Families of rows that turns and mirrors carry onto each other, the same ones carrying the whole set onto itself: the rest of each named row's family, in list order:
4 families of 5 rows:
k397: [ 25  19   1  47  -2   1 -32  15  -5 -37 -29 -46   3  23 -16 -10 -15  10
  -3   0  -9  45 -34  11  13  -3 -19  -9 -16]
k353: [ 18  34 -11  -7 -19   1 -22  29 -21  -9  -4 -35  -7  13 -39  20   1  -5
 -33 -11 -18   3 -28   0   3   4  18  21  17]
k637: [ 28   8  -1  -9   2 -19  -6  -8 -23  -8   2 -30 -26 -25 -41 -16 -25   9
  10  -1  -4  40   0  20 -19   5  22   4   8]
k784: [ -5   2   4  -6   1  13 -13  17  13  -4 -13 -46 -27   2 -13 -24  -4  12
 -34  -6 -19  57 -27   1 -22  -5 -15 -13  25]
k502: [ 19  12  10  22   4  -3 -23   7   1 -35 -20 -38  -7  10 -29 -15 -43  12
  -6 -10  -3  47 -34  30  21  21 -26   8  -8]
k189: [ 54  14   3  12  24 -27 -14 -21 -14 -21   6 -15 -43   5 -24 -10 -20   5
  -1   7  -6  30 -10  12 -14   0  19   8  13]
k32: [  7   4  -9  32  10  30 -32  -9  -3 -15 -38  -7 -28   8 -30 -11  -4  11
  14  22 -13  35 -29  -4  16 -20  17  17  -8]
k935: [ 28  27 -17  19 -12 -15 -21 -13 -21 -10  -7 -28 -19 -16 -25 -14 -14   7
  14  19  -4  37  -6  11 -21  -6  38  23 -11]
k825: [ 23  50   3 -14 -17  11 -20  14 -27 -11 -13 -16 -13   7 -42  11  -9  10
 -39 -14 -28  25 -10  11   4  13 -10  10  20]
k158: [  2  -6   4 -12 -10  -1   2  11  16  -9 -19 -46 -16  12 -20   9   7  -4
 -23 -21  -3  45 -41  -5 -25 -19  -1  -9   9]
k351: [ 17  11  -8  12  -4 -30 -14  -7 -10 -13  13 -41 -39 -10 -44   9 -20  -1
  12  18 -13  31 -22  15 -10   8  29  24   8]
k289: [ 34  50  -7   0  -5  -3  -9   6 -17 -11 -12 -23 -35  11  -5  14  -4  25
 -42   3 -22  10 -19   2  15   6  13  16  29]
k730: [  7  22  10  18 -15   7  -5  12   5  -6 -11 -43 -17  10  -3   0  12   7
 -36   7 -15  59 -34   1 -27 -20  -1 -23   6]
k839: [ 37  52   6   0 -18  12 -30  13 -32  -4  -5 -19  -8   9 -31  13  21   2
 -32   0 -13  28 -19   9 -11 -11  15  15   2]
k308: [ 34   3 -16  10  30   4 -39  -6  -2  -9 -58 -10 -34   0 -17 -13 -27   7
 -19  13 -21  36 -31 -18   4  -5  20   3   5]
k261: [ -1  -1 -10  -1  20  28 -30  10 -14  -2 -43   0 -26   2 -37 -16 -27  15
  -4  14 -15  33 -27  -1  21   2  20  15  10]
k128: [ 31  -6  -5  -1  19   8  -2  12  11  -8 -10 -55 -18   2  14  -9   8  15
 -35 -16 -18  29 -27   5 -16  -5   1  -2   9]
k866: [  7  -8 -13   6  24   2 -50   5  -8  -5 -35 -16 -40  22 -41   1  -8   4
  11  17 -25  45 -35 -10  14  -9  10  20   9]
k601: [ 40  17   7  14  10  -4  -5 -16  12 -30 -42 -30 -11  14  -8  -2 -17  -3
 -20 -15  -7  37 -41  17  23  24 -12  -2 -19]
k73: [ 19  12  -7  15  -6 -25 -29   5   1 -30 -41 -37  -1  30 -27  13 -36   2
  -2 -13 -13  56 -40   7   8   6 -23   5 -13]

The rest of the family of k73: k353, k158, k351, k866
The rest of the family of k730: k397, k32, k935, k839
The rest of the family of k128: k189, k289, k308, k601

Families of rows that turns and mirrors carry onto each other, the same ones carrying the whole set onto itself: the rest of each named row's family, in list order:
5 families of 6 rows:
k117: [-11 -23  21 -11   4 -24   4  -3  13   4  15 -27  21 -23  22  17  30  -8
  13  14  10  16   1   1  -4  44   7  10  19 -12 -39  25  21  35]
k46: [  7 -19  -5  -3  -6 -24  23 -19  13 -13  34 -16  22  -6  25  -3  12 -20
  22   7   8  24  13  -9  -8  44   6   7   5 -18 -37  15  20  33]
k97: [ 23  -4  35  15   8  -7   1 -16  16   3  43 -23  -2   2  20 -17   6  36
 -27   1  -4  22 -14  -4  22  12  -7  15   7  -7 -11   8  13 -28]
k195: [  1 -15   5  -6  27  -2  11  -2  -3 -35  27 -20  12 -10  19   6   7 -12
   8  -2  -7  15   2 -11   4  36  14  10  34   0 -34  -1   8  45]
k217: [ 13 -12  24  -3  11 -23  11 -31  23  11  44 -12  -8  -6  25  -9   8  35
 -29  14   3  29   5  -6  -7 -10   2  24 -13  -5  -7  29  28 -19]
k765: [  2  -1   2 -18   7  -9  11   6   3   6  45  24  -6 -23  16   4   7  15
 -15  -6   0  38  -5 -26  -3  -3  -3  19   0  -5   4   1  32 -24]
k874: [  0  -7   9  -3  22   5  28  -9  17   2  46 -14   3 -14  17  -3 -14  38
 -20  -1 -24  38   3 -16  11  -5  -5  30  -3 -18 -12  19  37 -23]
k301: [  6 -13  11  -1  13  -5  14 -16   7  18  25  11  -5 -22  32  -4   8  28
  -8 -10 -17  45  -7 -10  16 -13  10  30  12 -14 -18  16  28 -34]
k305: [ -5 -13  19 -14   1  21 -17 -18  27 -10  14  -9  23  17   2  14 -22  20
  29 -10  25  21  10 -11  -9 -28 -21  37  19  -1 -16   0   6  15]
k998: [ 11 -17  21  -3   9 -14  -1 -14  15 -17  22 -20  20  -7  18   6  18  -1
  12  12  16   4   5  -7   4  52   0  12  27  -2 -34   2  11  46]
k408: [  3 -20   3 -17  -8  15   2  -1  15 -32  23 -15  14  12  21  -8   3  13
   2  -5  33   0  35   5  -5 -40  -5  -8  14   6 -12   3  -6  -4]
k703: [ -3 -16   8 -24 -13  22   0 -10  28 -15  19 -11  19  -7  -3   6 -15   6
  36 -14  13  16  40 -17  -9 -34  -6  33   6 -11  -9  30   3  14]
k800: [  5  -5  17   9  26  -2   5 -10  21   4  41  -8   3  -4  19 -14  -3  25
 -12  -5 -13  44 -17 -21  22   1 -14  27  16  -8  -7   5  30 -20]
k903: [ 20   2  30  -4 -17 -13   1   3  12  13  47  13   1  -6  15  -1  18  29
 -11   9   7  10   2  -7   3   9  -5   0  -7  -5  -7   8  16 -26]
k939: [-10 -10  16 -10 -25  27   3 -18   6 -31  20 -24   8  12  -5  23  -6  22
   9 -28  24   2  29   4 -10 -24   3  24   2  -9 -20  25  -7  15]
k603: [-15 -22   2 -19  -1  10   6 -17  34 -10  -6 -11  29  12  11  25  -7  15
  28 -13  21  25  18  -5 -15 -29  -8  30  26  -4 -17  25   1   1]
k868: [  2 -11   7 -18  19  -8  11   3 -14 -27  17 -30  12 -21  13   5   4 -26
 -11  10   5  29  30 -21  -9  25  10 -18  17  -8 -23  10  14  14]
k686: [  6 -13  21 -14   1  32 -16 -12   4 -21  17 -23  12  20   4  15 -21  18
  14 -20  14  10  10   0 -10 -34   2  18  14   1 -11   3 -12   8]
k648: [ -9 -11  -3 -15  -3  -5  23 -11   4 -23  38 -15  23 -14  24   6  13 -17
  -6 -10   8  30   7  -1   4  47  31  -3   5  -4 -38  20  10  31]
k693: [  0 -10  25 -17  -2 -20   4 -11  17  -5  13 -16  26 -13   9  15  10 -13
   3  27  23  29  29 -13   2  42 -21  -9  13  -1 -28  16  17  20]
k840: [-22 -11   2 -14 -10  13   3 -15  24 -22  19 -12  18   0  -2  21 -15  14
  29 -24  17  18  26 -10 -14 -27 -18  48   5 -11 -19  15  14  14]
k630: [ 15 -15  33   3 -10 -14   4 -11  19  24  27  -5   0 -23  28 -10   8  39
 -23 -10  -6  15 -11   2  14  -6   8  13   3 -15 -21  17  21 -31]
k453: [ -1 -18  21 -37 -22  22   0 -14  26 -29  19 -21   7  -8  -8   9 -10  15
   6 -13  20  18  25   3 -16 -29   9  29  11  -6  -9  27 -15   8]
k548: [-17 -19  -4 -28  -2   9   6 -15  37 -15  17   8  21  -4  19  -2  -4  10
  18  -6  42  25  29  -3   0 -34 -22  19  18  11 -13   1  10   4]
k921: [ -7 -25   8 -10  21   1  11   1 -11  -5  19 -25  10 -20  23  12  31 -18
   3   2   1  24   7  -9   4  32  21   3  19 -22 -32  25  16  35]
k742: [-14  -7   1 -13  12  -3  24 -14  -9 -28  29 -18   5  -9  30   5   7 -16
  -3   5  -6   1  11  -4   9  35  24   4  10  -8 -39  21  21  31]
k957: [ -2  -4  17   3  25   0   9 -17  19  12  46   0   7 -10  30 -12  -1  27
 -24  -2 -12  31  12 -21  14 -11   9  15 -15   4  -4  31  35 -15]
k34: [-11 -10   5 -15  -1 -27  20 -27  20  -7  28 -16  12 -11  22   1   5  -9
  10  14  14   0   4  -4   6  46  -2  18   9  -8 -42  17  28  43]
k347: [ -6 -22  12  -9  -9  27   3  -9  18  -8  -6 -25  21  12   9  13  -6  15
   9 -26  24   6  20  -4 -14 -36  14   7  19 -12 -12  22  -9   7]
k134: [ 17 -10  30  -3  -3  -2  24 -22  27  12  36 -18  -2  -9  10  -7  -4  51
 -30   9   2  18   0   0  10   7  -8  21 -10 -18 -12  22  25 -23]

The rest of the family of k34: k874, k939, k840, k742, k134
The rest of the family of k800: k97, k195, k305, k998, k686
The rest of the family of k347: k117, k301, k603, k630, k921
The rest of the family of k693: k765, k408, k903, k868, k548

Families of rows that turns and mirrors carry onto each other, the same ones carrying the whole set onto itself: the rest of each named row's family, in list order:
4 families of 4 rows:
k653: [  8  -1  -4 -27  47  13   3  26]
k751: [-28 -19   0  -4  -9  12   5  28]
k785: [-16 -30 -12  -2  -5   7   6  32]
k30: [-13   9  -4 -24  40 -16   8   1]
k846: [ -1   4 -12 -24  37 -10  27  17]
k413: [-15 -15 -16  -7 -14   3 -15  14]
k754: [  7  13 -15 -30  35  11 -12  13]
k390: [-10   9 -16 -27  39 -12   0  -2]
k922: [  0  12 -11 -24  43  -2   7   1]
k112: [  4   7 -12 -28  44   2  -2   2]
k330: [ -3  16 -10 -28  41   9 -10   5]
k323: [-22 -19  -7  -1 -10  13  -2  33]
k328: [-24  -8   6  -1  -8  16  18  22]
k740: [-24 -16   2   1  -3  23  13  28]
k218: [-11 -33 -10  -5  -3   8  -7  31]
k803: [-31  -7  10  -3  -5  13  -5   8]

The rest of the family of k30: k754, k328, k218
The rest of the family of k330: k785, k390, k740
The rest of the family of k653: k846, k413, k803

Families of rows that turns and mirrors carry onto each other, the same ones carrying the whole set onto itself: the rest of each named row's family, in list order:
5 families of 6 rows:
k107: [  7  14 -27  14   4   3 -22   1  -9  19 -30  -8 -16]
k465: [  6  30  -8  11 -25   7  -1 -22 -14   4 -17   2   9]
k281: [  7  24  -9  10 -36   4  -9 -20 -19   7 -12  -6  -4]
k697: [  5   3 -14   8 -16   3  -7 -10   7   1 -27 -15  30]
k982: [-16  -3 -12  17   0 -12  -4 -13  12   0 -12 -12  26]
k802: [ -6   5 -29  35  -8  -9  -7 -14   4  19 -11   2  10]
k978: [ 23 -15   6  -9  -8  -4  -5  16 -27  -2  24   4 -21]
k405: [ 20 -15  13   7   2  10  23  21  -9 -22 -14   7  -2]
k749: [-17  -9 -20  26 -11 -20 -12 -11   5  12   2 -16   3]
k43: [ 12  -5   8   6  -6  20   6 -13  -7   9  25  28  -3]
k17: [ 12  -3  -2  14  17  -8   7   9 -19   3  24  30 -12]
k352: [ 38 -12   2 -12   8   3  -2  19 -22  -9  -9  11  -7]
k406: [ 22  -3  14 -14  12   5  10  11 -18 -15   6  14   9]
k667: [ 11 -13  24  -3   9  -6   2   2  15  -5  20  -5 -10]
k692: [-24  -7 -23  39  -3   1   6   2  -5   5 -14  -2  -2]
k302: [ 33 -14  -9   5   6  -8  -7  19 -25   5   4  16 -26]
k844: [ -9 -13  -8   5 -20 -11 -14  -8   5   0  -8 -32  13]
k464: [  8  17 -25  10  10   7 -17  -1  -5  12 -36  -7  -6]
k639: [ 22 -25   5  14 -15   0  10  25 -17  -9   2  -3 -29]
k192: [-15  -9 -10  15  -8  13   8   5  -4 -12 -31 -16  16]
k675: [ 11  12 -22   5   1   7 -22   2  -9  14 -35 -16 -10]
k454: [  8 -10  20   5  18  -8   5  -1  17  -3  21   3  -9]
k89: [ 16 -12   8   0 -20  20  -1 -10 -10  10  28  18 -12]
k690: [ 16  -7  15  -8 -13  25   5 -11  -8   2  19  19   3]
k879: [-13 -18 -18  21 -26   4  -5   9 -13   0 -16 -28 -12]
k761: [ 30  -3  -7   7  23  -3   5  14 -18  -3  -5  30  -5]
k433: [  7  -7 -23  15 -34  -7 -21  -6  -3  16 -10 -24   0]
k807: [ 10 -14  20   5   9 -11   0   2  14   1  26  -3 -18]
k591: [  3  29 -15  22 -27   0  -6 -22 -17  11  -8   5  -4]
k373: [ 11 -15  -2  32   8  -3  22  17  -9  -6   2  22 -19]

The rest of the family of k107: k667, k464, k675, k454, k807
The rest of the family of k690: k465, k281, k43, k89, k591
The rest of the family of k844: k982, k749, k352, k302, k761
The rest of the family of k879: k405, k692, k639, k192, k373

Families of rows that turns and mirrors carry onto each other, the same ones carrying the whole set onto itself: the rest of each named row's family, in list order:
4 families of 8 rows:
k901: [ -9  14 -32   3 -33  33   6 -19]
k669: [ 12  11 -17 -33 -23 -12  -4  -2]
k668: [ 20  19 -33  -6 -15 -24  12   0]
k627: [ 10   0 -53   6 -25  32  14 -24]
k651: [  5  29 -19 -20  -5 -10   6  -7]
k86: [ -7  -4 -50 -14 -17  34  13 -23]
k226: [ 15  20 -45  -6 -21 -21   8   7]
k487: [ 11 -10 -53   4 -17  26  16 -29]
k109: [ 14   9 -14 -32 -33  -6   9   2]
k334: [ 11 -20 -49   4 -34  24   2 -19]
k369: [-12   7 -41   0 -23  37   3 -22]
k925: [  9 -14 -52   5 -38  17 -14 -17]
k805: [  3  16 -19 -24  -1 -14  -3  -4]
k183: [ -5   0 -44  -7 -32  37  -6 -23]
k286: [ 36   0 -17  -9  -7  -9  -1 -13]
k539: [-15   4 -41  -5 -38  29   8 -18]
k335: [ 32   4 -28 -14  -2 -17   4  -5]
k494: [ 25  21 -32  -3 -22 -18   0   7]
k228: [ -1  24 -23 -17   4  -9  -7 -10]
k47: [  8  -4 -51   7 -11  21  29 -22]
k455: [-10 -12 -38 -14 -15  29   4 -31]
k22: [  7 -15 -61  -2 -26  23  -2 -24]
k99: [ 21  10 -28 -10 -22 -25  10   5]
k490: [  0  21 -20 -18 -10 -19  -1   2]
k544: [  5  -7 -60   5 -37  21   0 -21]
k473: [ 10  19 -12 -23 -24  -9   4   5]
k508: [ 12   9  -6 -24 -15 -13   5  -2]
k517: [ 23  11 -20  -3  -6 -23  -3  -6]
k13: [ -8 -14 -44 -19 -26  33   7 -20]
k344: [ 30   4 -22 -11 -16 -21  -4  -7]
k113: [-11 -17 -46 -25 -15  21   5 -23]
k997: [  1  -2 -57  14 -14  22  13 -20]

The rest of the family of k487: k668, k369, k805, k544, k473, k13, k344
The rest of the family of k86: k627, k183, k22, k99, k490, k508, k517
The rest of the family of k113: k901, k226, k109, k925, k286, k228, k47

